In the data rows, the value 50 means zero.
Here is a table of points, one per row:
array([51, 50, 63, 51, 63, 52, 50, 50, 79, 80, 66, 80, 80, 61, 57, 74])
array([69, 61, 59, 68, 60, 54, 68, 65, 62, 60, 57, 56, 65, 60, 61, 61])
array([51, 53, 63, 52, 58, 57, 64, 55, 61, 52, 54, 55, 60, 51, 54, 72])
array([52, 51, 53, 53, 65, 58, 60, 64, 70, 56, 68, 68, 61, 52, 53, 79])
array([78, 79, 74, 74, 73, 76, 78, 73, 77, 70, 77, 71, 75, 78, 76, 71])
array([53, 73, 55, 59, 80, 68, 58, 71, 74, 54, 69, 73, 77, 56, 59, 77])
array([50, 52, 58, 52, 50, 54, 55, 53, 65, 63, 60, 61, 52, 66, 65, 50])
array([62, 70, 51, 73, 74, 55, 62, 77, 66, 51, 52, 52, 59, 58, 55, 51])
array([65, 64, 53, 64, 55, 56, 64, 55, 60, 56, 53, 54, 57, 53, 59, 59])
array([80, 77, 66, 80, 68, 70, 72, 70, 75, 70, 63, 66, 71, 70, 71, 71])
array([63, 66, 55, 73, 60, 60, 59, 65, 63, 58, 57, 63, 66, 59, 64, 54])
array([55, 53, 60, 60, 57, 50, 53, 51, 71, 65, 61, 71, 69, 63, 56, 62])
array([60, 59, 72, 54, 78, 65, 54, 54, 54, 61, 71, 76, 55, 54, 52, 78])
array([76, 79, 73, 79, 75, 76, 65, 72, 72, 77, 78, 79, 74, 75, 66, 69])
array([57, 63, 58, 61, 57, 58, 56, 53, 66, 57, 58, 68, 67, 57, 56, 58])
array([53, 76, 65, 53, 76, 61, 53, 57, 50, 53, 70, 65, 51, 52, 50, 76])
array([76, 65, 70, 73, 78, 73, 66, 75, 63, 71, 50, 66, 79, 55, 65, 70])
array([55, 66, 60, 70, 53, 61, 52, 61, 62, 73, 73, 75, 52, 75, 62, 52])
array([64, 60, 60, 62, 52, 59, 65, 54, 53, 59, 56, 56, 65, 63, 61, 55])
array([68, 58, 59, 63, 55, 53, 60, 58, 53, 61, 61, 54, 62, 63, 63, 57])
array([63, 58, 57, 66, 74, 77, 55, 79, 79, 78, 76, 75, 68, 69, 71, 65])
array([52, 50, 61, 56, 65, 59, 59, 52, 61, 55, 60, 70, 65, 50, 52, 76])
array([71, 77, 71, 63, 66, 66, 56, 76, 51, 66, 63, 55, 51, 68, 60, 60])
array([56, 57, 61, 64, 51, 51, 52, 50, 53, 62, 60, 71, 54, 62, 55, 53])
array([54, 56, 57, 57, 66, 61, 62, 62, 79, 58, 57, 73, 78, 68, 68, 63])
array([72, 73, 58, 76, 72, 66, 71, 79, 74, 68, 59, 63, 73, 71, 72, 65])
array([72, 71, 78, 67, 54, 70, 76, 57, 65, 77, 80, 70, 57, 80, 80, 57])
array([50, 52, 78, 50, 56, 72, 52, 51, 64, 74, 79, 79, 55, 60, 53, 78])
array([77, 76, 66, 77, 63, 72, 71, 73, 74, 73, 70, 65, 76, 74, 73, 68])
array([78, 55, 76, 55, 53, 78, 80, 61, 50, 68, 73, 50, 50, 61, 76, 75])
array([70, 60, 77, 54, 61, 79, 79, 60, 60, 76, 79, 66, 60, 67, 79, 75])
array([62, 72, 52, 78, 79, 57, 75, 80, 73, 50, 53, 53, 68, 60, 60, 59])
array([68, 68, 65, 61, 54, 65, 71, 60, 60, 65, 67, 61, 58, 72, 69, 60])
array([77, 80, 80, 70, 80, 80, 78, 68, 64, 73, 76, 79, 79, 77, 78, 73])
array([73, 69, 63, 67, 58, 56, 60, 61, 58, 63, 59, 57, 66, 65, 63, 63])
array([63, 60, 52, 72, 62, 55, 57, 70, 65, 55, 55, 58, 63, 58, 54, 57])
array([76, 79, 75, 65, 64, 71, 66, 76, 52, 71, 71, 57, 53, 78, 68, 68])
array([66, 61, 54, 78, 75, 76, 63, 78, 58, 74, 61, 67, 71, 64, 70, 58])
array([61, 57, 50, 76, 71, 52, 67, 74, 67, 50, 52, 50, 61, 55, 53, 53])
array([60, 58, 68, 60, 77, 51, 53, 57, 68, 57, 70, 74, 61, 53, 50, 79])
array([66, 55, 54, 71, 61, 57, 73, 78, 69, 53, 56, 51, 63, 61, 65, 64])
array([65, 67, 74, 62, 61, 62, 63, 55, 76, 66, 66, 78, 73, 65, 64, 71])
array([74, 78, 78, 74, 78, 71, 61, 68, 77, 79, 77, 80, 74, 74, 63, 69])
array([55, 55, 71, 56, 77, 60, 61, 52, 67, 54, 54, 74, 78, 51, 51, 79])
array([73, 73, 57, 70, 67, 64, 68, 68, 70, 61, 62, 58, 70, 66, 68, 65])
array([64, 64, 51, 75, 71, 53, 70, 70, 75, 51, 52, 51, 62, 55, 61, 62])
array([57, 56, 61, 66, 65, 71, 68, 58, 59, 67, 51, 69, 80, 57, 74, 52])
array([56, 62, 75, 50, 63, 78, 70, 66, 51, 55, 71, 53, 50, 66, 77, 70])
array([59, 71, 71, 59, 79, 67, 70, 67, 72, 52, 55, 70, 79, 52, 62, 78])
array([78, 74, 67, 71, 62, 62, 74, 69, 70, 69, 68, 64, 72, 72, 70, 66])
array([80, 68, 80, 51, 76, 79, 76, 74, 69, 79, 78, 63, 77, 74, 78, 80])
array([59, 53, 64, 63, 59, 68, 69, 66, 71, 70, 58, 61, 70, 64, 71, 53])
array([52, 51, 53, 55, 71, 60, 63, 67, 63, 52, 51, 59, 73, 50, 52, 76])
array([74, 69, 66, 74, 68, 68, 74, 71, 68, 64, 66, 60, 68, 70, 69, 66])
array([71, 74, 56, 76, 69, 63, 74, 74, 73, 59, 65, 55, 67, 69, 66, 70])
array([75, 68, 79, 55, 64, 75, 79, 56, 54, 76, 78, 65, 63, 67, 76, 77])
array([68, 66, 74, 52, 67, 66, 67, 60, 55, 64, 74, 69, 54, 53, 57, 80])
array([58, 54, 52, 69, 52, 53, 54, 59, 59, 60, 53, 58, 64, 58, 55, 52])
array([54, 65, 69, 58, 73, 65, 57, 62, 80, 63, 63, 77, 72, 65, 67, 67])
array([60, 63, 56, 69, 56, 58, 58, 58, 56, 57, 58, 62, 64, 56, 60, 61])
array([79, 78, 65, 79, 70, 69, 78, 72, 76, 62, 68, 60, 75, 73, 73, 72])
array([58, 52, 62, 58, 50, 70, 66, 64, 56, 72, 55, 57, 71, 62, 70, 55])
array([66, 70, 70, 72, 79, 74, 50, 80, 71, 80, 74, 77, 58, 78, 58, 67])
array([67, 62, 69, 71, 60, 73, 76, 71, 78, 72, 62, 72, 78, 76, 79, 58])
array([65, 57, 64, 77, 69, 74, 69, 69, 73, 69, 65, 74, 70, 71, 74, 55])
array([57, 67, 62, 66, 52, 55, 51, 53, 55, 76, 72, 76, 58, 68, 58, 51])
array([70, 70, 76, 68, 72, 74, 58, 73, 66, 75, 73, 68, 59, 76, 67, 61])
array([74, 61, 72, 60, 59, 78, 79, 66, 58, 68, 67, 52, 57, 70, 75, 73])
array([71, 74, 79, 53, 70, 80, 80, 77, 52, 79, 75, 53, 53, 77, 80, 74])
array([79, 80, 79, 78, 74, 79, 77, 79, 68, 78, 75, 72, 66, 80, 78, 66])
array([61, 59, 73, 58, 66, 67, 61, 63, 80, 71, 74, 78, 74, 76, 72, 64])
array([79, 75, 68, 80, 76, 73, 75, 76, 76, 67, 72, 62, 76, 73, 75, 73])
array([61, 63, 73, 65, 68, 63, 51, 63, 52, 66, 64, 76, 56, 54, 51, 68])
array([70, 78, 68, 75, 73, 75, 65, 78, 78, 78, 79, 78, 69, 79, 73, 63])
array([75, 75, 55, 79, 70, 63, 77, 75, 78, 65, 69, 60, 76, 73, 66, 74])
array([73, 76, 70, 68, 58, 64, 73, 63, 57, 60, 64, 59, 60, 71, 74, 56])
array([67, 72, 77, 57, 51, 69, 72, 56, 57, 75, 80, 67, 53, 79, 77, 54])
array([58, 65, 67, 57, 55, 52, 55, 52, 57, 58, 65, 73, 55, 59, 58, 60])
array([53, 54, 50, 61, 53, 50, 57, 59, 55, 53, 50, 52, 56, 57, 57, 50])
array([69, 71, 76, 65, 57, 77, 73, 65, 61, 74, 76, 64, 52, 79, 79, 56])
Along one direction, these points spread out more than along any other. Where along it does each point below lie, from 0 to 9? The average is between 4 and 5, and the first point in the table lies past the average.
array([66, 61, 54, 78, 75, 76, 63, 78, 58, 74, 61, 67, 71, 64, 70, 58]) >> 4
array([70, 78, 68, 75, 73, 75, 65, 78, 78, 78, 79, 78, 69, 79, 73, 63]) >> 2
array([74, 61, 72, 60, 59, 78, 79, 66, 58, 68, 67, 52, 57, 70, 75, 73]) >> 3
array([52, 50, 61, 56, 65, 59, 59, 52, 61, 55, 60, 70, 65, 50, 52, 76]) >> 7
array([55, 55, 71, 56, 77, 60, 61, 52, 67, 54, 54, 74, 78, 51, 51, 79]) >> 6
array([73, 69, 63, 67, 58, 56, 60, 61, 58, 63, 59, 57, 66, 65, 63, 63]) >> 5
array([76, 79, 75, 65, 64, 71, 66, 76, 52, 71, 71, 57, 53, 78, 68, 68]) >> 3
array([56, 57, 61, 64, 51, 51, 52, 50, 53, 62, 60, 71, 54, 62, 55, 53]) >> 7
array([61, 57, 50, 76, 71, 52, 67, 74, 67, 50, 52, 50, 61, 55, 53, 53]) >> 6
array([71, 74, 56, 76, 69, 63, 74, 74, 73, 59, 65, 55, 67, 69, 66, 70]) >> 4
array([67, 62, 69, 71, 60, 73, 76, 71, 78, 72, 62, 72, 78, 76, 79, 58]) >> 3
array([62, 72, 52, 78, 79, 57, 75, 80, 73, 50, 53, 53, 68, 60, 60, 59]) >> 5
array([70, 60, 77, 54, 61, 79, 79, 60, 60, 76, 79, 66, 60, 67, 79, 75]) >> 3
array([78, 79, 74, 74, 73, 76, 78, 73, 77, 70, 77, 71, 75, 78, 76, 71]) >> 1
array([78, 55, 76, 55, 53, 78, 80, 61, 50, 68, 73, 50, 50, 61, 76, 75]) >> 4
array([77, 76, 66, 77, 63, 72, 71, 73, 74, 73, 70, 65, 76, 74, 73, 68]) >> 2
array([57, 67, 62, 66, 52, 55, 51, 53, 55, 76, 72, 76, 58, 68, 58, 51]) >> 6
array([55, 53, 60, 60, 57, 50, 53, 51, 71, 65, 61, 71, 69, 63, 56, 62]) >> 7
array([60, 58, 68, 60, 77, 51, 53, 57, 68, 57, 70, 74, 61, 53, 50, 79]) >> 6
array([50, 52, 78, 50, 56, 72, 52, 51, 64, 74, 79, 79, 55, 60, 53, 78]) >> 5
array([53, 54, 50, 61, 53, 50, 57, 59, 55, 53, 50, 52, 56, 57, 57, 50]) >> 8
array([73, 73, 57, 70, 67, 64, 68, 68, 70, 61, 62, 58, 70, 66, 68, 65]) >> 4
array([75, 68, 79, 55, 64, 75, 79, 56, 54, 76, 78, 65, 63, 67, 76, 77]) >> 3
array([74, 78, 78, 74, 78, 71, 61, 68, 77, 79, 77, 80, 74, 74, 63, 69]) >> 2
array([78, 74, 67, 71, 62, 62, 74, 69, 70, 69, 68, 64, 72, 72, 70, 66]) >> 3
array([60, 59, 72, 54, 78, 65, 54, 54, 54, 61, 71, 76, 55, 54, 52, 78]) >> 6
array([50, 52, 58, 52, 50, 54, 55, 53, 65, 63, 60, 61, 52, 66, 65, 50]) >> 7
array([56, 62, 75, 50, 63, 78, 70, 66, 51, 55, 71, 53, 50, 66, 77, 70]) >> 4
array([79, 80, 79, 78, 74, 79, 77, 79, 68, 78, 75, 72, 66, 80, 78, 66]) >> 1
array([58, 54, 52, 69, 52, 53, 54, 59, 59, 60, 53, 58, 64, 58, 55, 52]) >> 7
array([57, 56, 61, 66, 65, 71, 68, 58, 59, 67, 51, 69, 80, 57, 74, 52]) >> 5
array([79, 78, 65, 79, 70, 69, 78, 72, 76, 62, 68, 60, 75, 73, 73, 72]) >> 2
array([65, 57, 64, 77, 69, 74, 69, 69, 73, 69, 65, 74, 70, 71, 74, 55]) >> 4
array([55, 66, 60, 70, 53, 61, 52, 61, 62, 73, 73, 75, 52, 75, 62, 52]) >> 5
array([63, 66, 55, 73, 60, 60, 59, 65, 63, 58, 57, 63, 66, 59, 64, 54]) >> 6
array([80, 68, 80, 51, 76, 79, 76, 74, 69, 79, 78, 63, 77, 74, 78, 80]) >> 2
array([58, 52, 62, 58, 50, 70, 66, 64, 56, 72, 55, 57, 71, 62, 70, 55]) >> 5
array([72, 73, 58, 76, 72, 66, 71, 79, 74, 68, 59, 63, 73, 71, 72, 65]) >> 3
